Each row has a name. After each piece below comes the name of the row it's from, unless a question asks for something else. Each question is about the rows just above it. Places in a row count from 1.

[111 143 104 128 130 128  97 149]  pomul
[ 95 146  75 133 138 141  57 152]  Bub
[137  48 160 138 133 129 121 136]  Sima
[ 84 156  75 132 132 138  55 158]  dapi
[ 67 128 135 137  45 134  84 147]  favef
[100 144  86 124 129 140  66 151]  Femub
[121 139 108 131 124 130 104 136]  Kibut
[ 90 150  83 128 140 135  67 157]  zozu
[ 83 152  67 128 135 138  45 160]  Ked
[ 89 154  69 130 136 140  48 160]  biti
[101 147  94 134 127 138  80 153]  mono
[135 137  45 134] begins in row and place
favef, 3
Where does [ 89 154  69] start? Give its row and place.
biti, 1
Row and place where [ 67 128 135 138  45] starts:
Ked, 3
[111 143 104 128] begins in row and place
pomul, 1
Where does [146  75 133 138 141  57 152] start? Give its row and place.
Bub, 2
Where does [140  48 160] start? Give its row and place.
biti, 6
[132 138  55 158] begins in row and place
dapi, 5

[119 108 118 147 145 132 136]  gumil
[120 136 118 108 142  70 117]  fizu
[120 136 118 149 105 199 149]  rif
[ 94 138 109 147 168  98 128]  niva
Where does [118 108] start? Give its row and place.
fizu, 3
Where does [118 147 145 132] start? Give its row and place.
gumil, 3

[146 126 133 134 214 152] -> zak
[118 140 184 145 104  92] -> Rozi
[142  73 137 168 101 124] -> giv
[118 140 184 145  93  96] -> vopa
[140 134 113 137 207 145] -> sev
[141 143  73 137 168 157] -> Feka
[150 130  97 134 186 175] -> Nadok
[115 140 197 145 101  83] -> dorim
[150 130  97 134 186] begins in row and place
Nadok, 1
Where does [133 134 214] start? Give its row and place.
zak, 3
Where does [143  73 137 168] start? Give its row and place.
Feka, 2

[114 130 135 141 108 155 122 147 118  90 159 127  94 175 122 129  86 115
 116 119 141  86 168 115 141  52 109 111 102 117  74 155 129 113 108 163
 154 110 117 123 137  90 149 104  61 147  83 143 136 145  76 168  95 106] -> Megu
[114 130 135 141 108 155 122 147 118  90 159 127  94 175 122 129  86 115
 116 119 141  86  52 168 141 115 109 111 102 117  74 155 144 170  94 163
 154 110 117 123 137  90 149 104  61 155  85 129 130 144  90 145  93 128] -> nagu
[130 157 103 155  74 151 115 133 105  60 183 105 122 203 165 164 115  91
 124  83 113  86 120 158 124  62 114 108  74 137  52 130 170  94 144 133
 179  89 105 136 141  98 195  79  49 160 109 147 134 154 102 168  93  96] -> fibe
[125 149 117 148  87 150 119 140 111  74 175 113 111 190 148 152 107 100
 120  97 121  85 138 141 132  60 110 109  85 129  60 141 153 103 127 143
 168  96 110 131 139  94 176  89  52 160 101 140 131 148  95 159  93 108] -> kud
[158 144 141 126  55 176  73 134 194  78 163 139  89 181 117 141 106 111
 149 106 124 111 176  77 168  42 124 122  78 107  34 113 133 155 102 219
 142 131 163 116 186  86 115 160  91 170  93 102 115 137 118 100  84 173] -> gotur
Row and place where [168 115 141  52 109] starts:
Megu, 23
[176  73 134 194  78 163 139  89 181 117] begins in row and place
gotur, 6
[170  94 144] begins in row and place
fibe, 33
q: [114 130 135 141 108 155 122 147 118  90 159 127  94 175 122 129  86 115
 116 119 141  86 168 115 141  52 109 111 102 117  74 155 129 113 108 163
 154 110 117 123 137  90 149 104  61 147  83 143 136 145  76 168  95 106]
Megu

[200 141 144 133 139 135] = boreg
[141 144 133 137 141 127] = fara
[143 135 138 123 141 127] = furos
Where does [133 139 135] start? Give its row and place.
boreg, 4
q: [143 135 138 123 141 127]
furos
Which row holds [141 144 133 137 141 127]?
fara
[141 144 133 139] begins in row and place
boreg, 2
Where does [135 138 123] start? Give its row and place.
furos, 2

[131 102 138 145 138 149 136 137]  Sote
[125 131 102 135 145 138 149 140]  mup
[125 108 144 140 127 114 157 137]  mor
[125 136 156  85 107 205  86 108]  por
Row and place where [138 145 138 149] starts:
Sote, 3
Row and place where [131 102 135 145 138 149] starts:
mup, 2
Row and place where [140 127 114 157 137] starts:
mor, 4
Row and place where [125 136] starts:
por, 1
Where does [102 138 145 138 149 136 137] start? Give its row and place.
Sote, 2

[ 94 107 221 126  50 120 133 211 122] -> nug
[119  81  71 122  84 104 226 137 122] -> lidap
[ 94 107 199 126  50 120  81  71 122] -> gedez
[ 98 107 166 126  50 120 133 137 122] -> Kup
[ 94 107 199 169  50 120 133  50 122] -> vugo
[107 166 125 126  50 120 149 137 122] -> sifa
[107 166 126] begins in row and place
Kup, 2
Row and place where [120  81  71 122] starts:
gedez, 6

[191 130 131  51] : musa
[166  99 101  86] : gotom
[112 109 110  86] : benu
[192 109 110  63] : dusu
Where does [ 99 101] start? Give its row and place.
gotom, 2
Row and place where [101  86] starts:
gotom, 3
Row and place where [110  86] starts:
benu, 3
[110  63] begins in row and place
dusu, 3
[192 109 110  63] is in which row?
dusu
[112 109 110] begins in row and place
benu, 1

[166 162  90 168 133 189  85 112 140 121 115 123 101 162 168 161 151 111
  81 156 109  86 176  99 167 141 134  91 166 156]  suz
[166 162  90 168 133 189  85 112 140 121 115 123 101 162 168 161 151 111
  81 156 109  86 176 136 166  68 142 141 173 198]  Vaz
[209 162 108  54 160  85 162 189 112 115 140 168 101 123 121  62 101  60
 161 100  96  68 173 142 166 136 176 198 141  86]  Siti
q: [166 162  90 168 133 189  85 112 140 121 115 123 101 162 168 161 151 111
  81 156 109  86 176  99 167 141 134  91 166 156]
suz
Where does [ 86 176 136 166  68 142 141 173 198] start? Give its row and place.
Vaz, 22
Where does [142 166] start? Give its row and place.
Siti, 24
[136 176] begins in row and place
Siti, 26
Where does [141 134] start? Give its row and place.
suz, 26

[137 198  28 145 184 154 209]  buf
[112  83 112  89 152 141 199]  lif
[122 188 114 149 151 127 109]  Zomir
[ 77 154 106  98 202 124 156]  lufid
[205 135 137 198  31 145 100]  kor
[145 209 209  85  91 101  39]  leb
[160 125 144 148  83 129 110]  dupu
[127 158 149 140 108 118  80]  tok
Row and place where [137 198  31 145] starts:
kor, 3
[125 144 148] begins in row and place
dupu, 2
Where does [ 91 101] start? Give its row and place.
leb, 5

[103 130 112 131 156 138 146 119 174]  Mipu
[ 79 141 121 140  92 168 169  96 167]  moz
[124 127  79 141 121 141  92  88 148]  fakev
[119 135 128  91 164 196 116  98 116]  kazu
[133 112 103 142 123 101 176 112 132]  fam
[124 127  79 141 121 150 166 134 119]  nune
[129 112 142 130 105  81 143 110 121]  mifu
[114 119 156 140  77 133 160 132 112]  pab
[ 92 143 103 102  77 133 160 132  94]  bonip
[159 129 137 124 135 108 205 107 164]  tol
[ 92 143 103 102 107 141 122 181 137]  Vepal
Where does [112 103] start? Give its row and place.
fam, 2
[ 79 141 121 141  92] begins in row and place
fakev, 3
Where does [122 181 137] start? Give its row and place.
Vepal, 7
Where does [127  79 141 121 150] start? Give its row and place.
nune, 2

